Rotation paths and how fast each direction turns (degrees a step):
Each turn is a multiple of 5 degrees from 10 to 175, or 0.
Each row of a path follows its step; steps can be skipped.
Path 1:
step 0: [  0  19  43 -19 -14  15  -8  -1   7  28   1   6  -7   4  51  37 -37  -5
  -7  -2   1  -6 -20 -13  -9  43 -30 -77   5   6]
step 1: [  0  15 -32 -27  31  -6  56  -3 -54 -34  -9 -39  -6   4  -7   4   3  35
  63  10   5  18  -6 -13  23 -21 -19  12   1   9]
step 2: [ 33 -29  -4  14  -8 -10 -45  22   2   8 -26  -7  36  15  26 -25  25 -63
 -21 -28 -23  31   9 -24  22 -39  -6  -7 -18 -18]
step 3: [ -3  36 -21 -19 -40 -21  18 -45 -12  21  16 -16 -15  10 -21 -22  -3  24
 -42  25  -4  -9 -21 -16 -69  14   8 -30 -18 -20]
step 4: [-19 -34  12  17 -23   4  16  22  -8 -39 -23  38 -11  48   1   0  -7  42
  15   2  14 -19  33  35  42 -33  16 -25 -29  26]
step 5: [ 20 -15  11   5  25 -37 -17 -40  -1 -19  27 -20   0 -28  25 -19  16 -44
  -6  27 -20  12   1  -8  27  46  41   2  18  48]
step 6: [ -2 -50 -35 -48 -16  -2  22 -18  30  31   3 -12   4 -18 -12  22   0   6
  25 -12  33 -14  24  11 -10   9  10  -5  -8 -78]
step 7: [ -3  43  47 -34   4  23 -11  49  10  17  50  14  22  12 -13   3  12  17
   0 -10  -1  33   2   7   7 -37  29 -36  14  37]
step 8: [-30   8 -16  -2   1  -5   6 -28 -10 -58  16  12  -1 -57  15  -2  29 -23
 -16  29  15   8  -3   8  -5 -32 -44  51 -32   7]
step 9: [-28  -3 -20  28 -19 -26 -21  16   9  63 -30  41   1  -5   7 -19  13  -8
  -4   5  -7  -6 -11  31  26  20 -24 -47  48 -32]
Directions:
[ 16  -6   4   0   2   4  -8  -3   4   8  -8  25   0   7   9   3  -7  -3
   7  -5  -4  -3  -5  17  14 -18   1  -2  -5 -13]  155
[  8 -15  12  -2   1   8   3  -2   1  -5   8   7  -5  -2   0  10   1  11
  -7  -4   8  -3  -4  -6  12  25  23   8  -2  -4]  55
[ -3  13   9  -7  -2  -9  -5  -1   5 -20  -2  17  -2   5   0  11   2   7
 -11 -17   4   7   1  10 -22   2  -1  -3  -9   5]  90
[-18   2  -4  -5  -2  -5  10  -1 -14  12   2  10 -12 -10  18  -1  -7  -4
   2  -8  -1 -15   0  -6 -13   3   9  -7   5 -15]  125
[  2  -1  -3  -2  10   0  -8  -2   7   8   7   4   2  -7 -19 -19 -10   2
   7 -23   4   7   3 -19  -3  -5   5   0 -14  -4]  85
[-12   4  13  19   1   4   3  -4  -9   0  17   3  -4  17   1  11   3   8
  24   4   0  10   5  -6  -1 -10   5   1  -5   1]  115
[ -7   4   0   2  -5  15  16   4  15  -2 -18  -3 -13  -4  -4   3  14 -13
   7  -3  -7  -2  11   1   4   4   2   0 -23  -5]  160
Path 2:
step 0: [ 22  14 -26  15  -8 -16  24   9 -17  -1   3  20 -22  18  31 -31   4   5
 -17  -5 -50  23 -30 -29 -23 -29  20   5 -19 -42]
step 1: [ 16  -5  11  -2  25 -21  35  35  32  11  12   4 -29   4  34  -2 -24  14
  32   8  13   3  32 -17  30 -48 -23   5  30   0]
step 2: [ -8  23  15   3 -20   3 -10  30 -11   0  39  15   6  31 -31 -32   2  16
  19  -7 -14 -27 -12 -14 -37 -33 -12  56  -5 -30]
step 3: [  0  18 -16  26  28 -28  -8  -4  12   3   2  -9 -48   3  63  -8 -31 -32
  10  -8 -16  19 -14 -18 -21 -17 -17   7  -3 -37]
step 4: [-17   0   4 -13   0  15  13  31   0   9  -9  30 -14  49  -5  -2 -57  21
  45 -18  16  -4  30 -33   8 -31  -6  16  16  18]
step 5: [-35  32   2  19   1  10  12  11 -20  26  15 -35  -7  12  18  -7  -2  24
  17 -22 -34 -28  -4  12 -28 -17  -8  26 -39 -53]
step 6: [-11  -3 -18  33 -23 -14  10   8  20   8   3   3  -8  18  49   6 -34 -42
  28 -10  18   9 -25 -15   3 -55 -16 -27 -13  13]
step 7: [ -5 -27  -1  19 -10   4  20  -1   4  25 -20   7 -21  26 -30   6 -18  56
  51  -3  14 -19  22  -9 -45 -28   3  12   0 -23]
step 8: [-27  15 -10   3 -31   3   2   5  19  21   2 -13   0   0  66  12  -4  18
   7  -7 -18 -31 -54  18 -15  -7 -37  29   3 -22]
step 9: [ -6 -51 -10  38 -45   9  20  24  -5  -3  -3  36 -22   8  21   2 -49  -8
   5  12 -14  17   1 -13  -8 -39  21 -18   0 -11]
Directions:
[-10  -6  11  -7   3   0   8  -2  15  -6   5 -15  -3  15 -11  -9   5   8
   2  -3   0 -19  -2   3  -8   5  18  14   1   9]  130
[  1  -2  -3  -7 -22   9  -6   8  -4  -9   1  21  15  15 -13  -5  -5  -6
   1  -6   3   0  -9 -11   4  -8   3   2  -1  15]  155
[ -9  -4 -20   3   1  -2  -5   9 -12   1  15  -7 -11 -13   7  -5   4 -10
 -13  -5   1  -7 -18  -7 -10  -4  13  -5   0   8]  125
[-10  12 -12   0   0  -9   4   1   6  13   0  -1  19 -11 -17   9  -1   2
  -6  -1  -5   0  -8  -9   1   6  -3  22  -6 -12]  130
[ -9  12   0   3   6  14  -2 -10  -9  -2  17   7  14   1   4  -8   6  23
  -5  -5   3   6   2  10 -17  -2 -12   1   5   6]  130
Path 3:
step 0: [  2 -27  -2  -5  53 -44 -14  11  12 -38  -3 -16 -30  25 -24  31 -30  11
  11  -1 -15  20   4 -36   7 -21 -37  10 -28  21]
step 1: [-20  16 -42  29  24  44   5  23 -13 -27   5 -22  26 -17 -35  15 -36 -37
  30 -17   5 -16 -11   4  26  23 -21  14  20   2]
step 2: [ 11  10 -23 -54 -22 -21  24 -50   1 -44  23 -15  -5 -28 -22  29   7  -4
  22  25   4 -12  -1 -36 -14  11 -12  31 -11  20]
step 3: [ 16  -9 -48  -4 -43   8  13  16 -18   4  10 -21  -2  14 -38 -24   8 -36
  12 -12 -39   9  55  30 -17  30  22   8  10  -2]
step 4: [ 11 -19   5  18 -36  -6  22 -37  -9 -11   3   5 -44  10   9   9  21  -2
 -46   0 -12  48   0 -60  13  34  -4  10  32   6]
step 5: [-24  -4 -40  28 -14  -5  -4  30  28  32 -35 -37 -29  21 -17   4   8  47
 -19 -15  12  -5   2  23  -2  10  13  50  29  -5]
step 6: [-25  22  14   4  15   6   3 -14 -11  47 -26 -28 -20 -26  43 -10   1 -37
   3  21   6   5 -11 -61  -5  -6  13  48  -1   3]
step 7: [  1 -12  -3 -46 -17  -9 -41  41  -2  46 -15 -13  52 -10 -29  -4  29  18
  -8   1  10   0   7  -4  39  -2  22  20 -13  34]
step 8: [-10   9  21  14  24 -16  -2  15  -2  -1  16  -5  -8  -4  51 -15  43  -9
  26 -31 -57 -23  26 -32  28  18  -7 -10 -27  36]
step 9: [ 37   2   8   0 -22 -12  37  52  16 -19 -63 -10  24  -8 -21  16 -12  14
   4 -24 -27   3 -37  -8  31  -4 -13 -25  -2  19]
Directions:
[ -5  -6   6   8  21 -15   0   4 -13  19   5  -3   0  -3  -9  -6   8   4
 -13   4   3 -12  -4  -8   4 -13  11   1  13   0]  45
[ -9  -2  -2  -4   7 -18 -14   3  11   2   7  -6 -14   6  -6   3   7  12
   9  -4  -5  -5  19  17 -11   0  -4   7 -11  -3]  145
[  1  18   1   2   3   3   3  -5  12  12 -12   4 -10 -20 -12   8  -6  -3
  13  12   6 -13 -13   6  -6   4  -5   9   7  -3]  85
[  4  -4  10   1   4   3 -23   1  -4  11   0  13  -3  -3 -19  -2  -3 -14
  -3   4   2  21   8  -1  12   8 -12  -1   0  -2]  110
[-2  7  3 -4 -6 -5 -4 15 18  6 -4  3 -7  7 18 -2 15 -9 -2  9 16  8  2 -1
  9  6 20  5  7 -4]  35
Path 4:
step 0: [ 17  -6 -27  16  39 -16  16 -11  -4  -6 -10  -5  23 -14 -20 -20   0  62
   5   8  40  19 -31 -13 -10  51   8 -41  -3  -3]
step 1: [ 54  -9 -15  -8 -23 -37  -1  32  -5  17 -46  -7  18  -5 -12   8 -10  21
  50 -39   1  18 -15  13  25  19  20   2   6 -17]
step 2: [-18  11 -64  32 -51 -23 -20   0  45  39   5 -31 -21  -7  -7  -4 -33  31
   8  -6   2  -4 -25  14  -2   8   1   8   7 -15]
step 3: [-18 -47  17  -2  -5 -16  -3  33  23 -16   6 -33  -4  34   5 -10 -33  49
  -9  -1  16  -7   5   1 -48  30  25   6  14 -41]
step 4: [-17  10 -15   8  -6 -44   5  24 -51  -4  -7  19  -3  46  12   7   6  43
  14  -1 -20  34 -32  27 -30  10  -5 -32  17 -22]
step 5: [  2 -12 -28  -4 -23 -59  17 -12  29  -8  -8  24  12 -11  -5 -28 -23  23
  30 -10 -17   7  36   4  -8 -23 -15 -55  14 -17]
step 6: [  0 -14 -33 -14  42 -45 -16  43  31  38 -17   3 -11   5 -22 -29 -13  32
 -18  21   8  38  18   7   3 -10 -13  20 -12 -22]
step 7: [ 18  -8 -39   3   7  20  -6  71 -25  13 -27  -6 -17   4 -21 -16 -52  -5
 -10 -11 -25 -14   3  18 -25  23  -4 -36  15 -13]
step 8: [ -4   5 -37  -5 -30  -4  27   9 -13  12 -23  24  -1  38 -33 -36  -6  34
  -6  18  29 -38 -15 -24  -9 -18   5  -7  52 -19]
step 9: [ 19 -22   3 -40 -29 -24  18   7  -4   4  12   4 -29  29 -39   0 -25  47
 -16   0   0  22  33  40  20 -18  25  -7  25  22]
Directions:
[-24  -5   9   2  -5  -6  -4 -15  -5 -13  -7   0   4  23  -8   5  -4   2
  -2  -5   4  -3   4  15  -9  -4  -1   3   1  14]  65
[-12  11 -14  -5 -15  10 -12  -7   3  -9  -1  -3   4 -12  -1  -4  -6 -11
  -6 -13   1   7 -11  -9  -6 -11  -3 -18   8  -6]  130
[  9   9  -3  -7 -15  -2   5   2  -3  -1  -8  16  21   7   8   5  11   3
  17   2   6 -11  -3   6  14  -3  -6  -8  14   4]  100
[ -5  -3   2  16 -10   4   7 -10  -4   9   2 -15  -3  -4 -11  -8   1   2
  15  10 -15 -14   2  -6  -1   1 -23  -8  -1  -1]  130
[-22   5   8   7   0   3  12   8   6   2  -8   2  12  -6   5 -22   4  10
  -3  -8   0  -8   9 -12   9   3  17  -2  -4   1]  140
[ -8 -13   4   0  -9 -14 -13  -6   1  20   5  -1   9 -11   3   8  -9  -4
 -17   3   3  -3   8   8  22  -4  -3  -1   0  -5]  95
Path 5:
step 0: [ 10  39  -7  17  -2 -44  55 -43 -12  -6  13 -18  17  28   2  -2  34 -30
 -25  35  19  20   5   9 -31 -32 -10  -6 -13   0]
step 1: [ 25  -8  27   4 -14 -35   9 -65  11 -29 -29 -14  28  -7   4  19  50   8
 -17 -34   1 -25   2 -14  17  42 -16   7   2   4]
step 2: [  3  68 -13  -5  17 -13  16  -3 -26 -23  -5 -35  24  36  -5  42  26 -41
  34 -24 -24  -9  -7  22  -9  13   0 -11  14  -3]
step 3: [  5  -4  20 -28  34 -38 -10 -27 -12  44 -11 -15  48  26  33  -3  31 -22
 -39  -3   2 -16   8   6  -2  -7 -40 -28   9  13]
step 4: [-13  20 -12  -9  15  -1 -11 -36  -9   5  18  -5  32  -6   3  -4  19  -2
  18 -51  -7 -36 -23 -27   2  29  33 -17  67  14]
step 5: [-12  23 -57 -56  27 -33  19  -7 -17   5  21 -27  48  15  34 -23  -7  -5
  20  22  -9  19  19  10  11  -2   3 -14   5   5]
step 6: [-10  -4  21  -5  -4 -19 -22 -45  25  15  25  -2   8  -7  58 -46  56  13
  -5  27 -14 -21  14   2   1  26  19   2  33  -3]
step 7: [-23  30 -37   6  -1  11  22 -45 -15 -17  23 -16  34  27 -16 -22  32  43
  43   1 -13  -3 -21   9 -19   4  19  36  -1  22]
step 8: [  8  -9  -2  13  12 -18  23 -12   8 -23  15 -16  33  43  45 -29  31  17
 -20  -2 -48   6  39  28  41  -3 -14   2 -33  -8]
step 9: [-23  25  20  57  -5   4   3 -12  11  15   8 -40  -5  32  16   3  69  -4
  10 -27  -1  -2  -4 -28  12  -3  15  34  25  20]
Directions:
[  0  -1 -12  -3 -10  -2   1  16   6   0  -5 -16  -8   5  10   9   2  -6
  13   1   8   0  18   7  21  15  -4   2   4  -6]  110
[  2  -7   4  13   3 -10 -17 -12   8   1  20  -1  -5 -13   9   0  -4  -8
   9  -9   5 -11   3  -7   4   1 -16   3 -14   6]  140
[  2   6   6  11  -2   5   1  -6   4 -15  -7   1   5   5 -12   8  16  -5
  -5  -2  10   1  15  -5   8 -19   4  14 -13 -14]  40
[-16  -1   0   0   1   3 -16  -9  16 -10 -15   2 -18  -7   0   0  10  -3
 -13 -11 -13   4  -3   2   6   4   4   1  14   7]  145
Path 6:
step 0: [ -9  37  22  34   0 -18  21  -9   9 -34   5 -10   5 -13 -16 -28  65 -42
 -19  -3  14 -26 -20  -5 -26  -8 -10 -25   6  20]
step 1: [ 26   7  14  20 -10   5  45 -42  27 -15 -15   4 -20  42  17 -18  17 -24
   8   7 -16  -5  -3  43  34 -44   7   2  23  -8]
step 2: [-12 -58   0   5  23 -24  36 -49   5  17  12  19  25  -6 -36 -10  -6  16
 -24   7 -30 -20  17  19   9 -41  12  -7 -16 -18]
step 3: [ -3 -36   1 -31 -17  13  19  13  28 -20  10 -11  24 -24 -26 -41  -8  15
   0  48  25  -3  39 -16 -16  -6  -5  20  21 -36]
step 4: [ 24   4  14   8 -33  -8  -5 -50  29  -2  14 -19  12 -34  12  -4   9 -32
   3   4  35 -29  31 -16 -45  40 -24 -10  -7   0]
step 5: [ 38  -3   0  -1  -7 -16  14  -9   8 -18  -5 -29  -2  18  -1 -18  24 -33
  15 -45  21  25 -10  43 -44 -10  -2 -47  27  -3]
step 6: [-13  -5  29 -17  -8 -19  -5 -36  -5  -4 -10  -7  20  -7   2   2   8   0
  44  11 -18   8  16  79  16 -43  16 -15 -29   8]
step 7: [-41 -38  13 -61  -2 -14  45 -24  -4 -41  -3 -10   7 -12  -4  -8  -8   8
   1  30 -48   7  -8 -16 -17  -3  19  -8  -7 -11]
step 8: [  5   3 -19  -8 -18  -7  19 -26  -3 -53  20   2 -27 -66  10 -32 -22  10
   0  35  21  -8 -11   0   4  19 -38   7   3 -19]
step 9: [ 54 -18  21  -9   1  11   3 -43  17  -2   3   9  11 -23  -8   7   7 -17
  -5 -27  -7  12 -28  26 -20  50 -40  17  43  -2]
Directions:
[ -7  -2  -3   2 -15  11  24   0   3  -3  20   8   7   1   1   2   1   6
  -7  -1  -4   0 -21   4  11  -4  -5  10 -12  -4]  60
[ -7 -23  -9   9   8  -4  10   5 -12   3  12  11  -7   0   7   7   3  -2
   1   0   4  -8  -6  -5 -15   3   9 -20   8   6]  140
[  7   0 -15   9  -3  -6   5  -6  10   1  -1 -10  -6   0   2  -9  13  -6
  11  12   0  14  -7 -22   9  10 -13  -7  -5  10]  90
[ -5 -24  -7   1  -6  -7  -6   5   1   4 -18  -7   2   5  -9   9  14  11
  11  -7  -8  -7  -4   6  15  -3   1   0  -4 -14]  85
[  7   0  -1   3   0  -9  -8   9 -15  -9   5   3  12   4   6 -26  13  25
  -4   1   7  -1  -1   5   1  -4  -8   0   4   7]  135
